[[ 1.19  0.38  0.03  0.10  0.29]
 [-1.66 -0.49  0.21  0.02  0.13]
 [ 1.06  6.39 -0.16  1.28  2.47]]
->
[[ 1.19  0.38]
 [-1.66 -0.49]]

[[-5.05 -0.64 -5.99  4.78 -0.12]
 [-5.05 -0.94  3.37 -1.74  1.33]]
->
[[-5.05 -0.64]
 [-5.05 -0.94]]

[[ 5.59 -1.65  0.04]
 [-3.55  2.93  0.32]
 [-1.59  1.65  1.15]
 [ 0.81  0.78 -1.16]]
->
[[ 5.59 -1.65]
 [-3.55  2.93]]

[[-0.06  3.92  6.28 -1.46 -6.15]
 [ 7.79  3.26 -5.34  4.94 -4.69]]
->
[[-0.06  3.92]
 [ 7.79  3.26]]

[[-2.41 -2.25 -3.79 -0.37 -3.66]
 [-2.20  0.20 -1.36 -1.00 -3.23]
 [ 4.25  6.34  6.51  7.18  6.20]
 [ 0.55 -1.48 -3.35 -1.64 -3.24]]
->
[[-2.41 -2.25]
 [-2.20  0.20]]

[[-0.06 -1.84  3.68 -3.32 -0.65]
 [ 0.26 -2.27 -1.43 -1.11  1.50]
 [ 0.15  1.43  0.47  5.05 -6.32]
 [-0.38 -2.26 -1.02  5.49 -0.90]
 [ 1.17 -0.11  1.93 -3.80 -6.50]]
->
[[-0.06 -1.84]
 [ 0.26 -2.27]]

[[ 2.23 -0.18 -2.81 -6.00]
 [-6.57  3.88  2.65  0.06]
 [-7.40  0.24  1.15  3.44]
 [-5.56 -1.17  2.92  1.66]]
->
[[ 2.23 -0.18]
 [-6.57  3.88]]
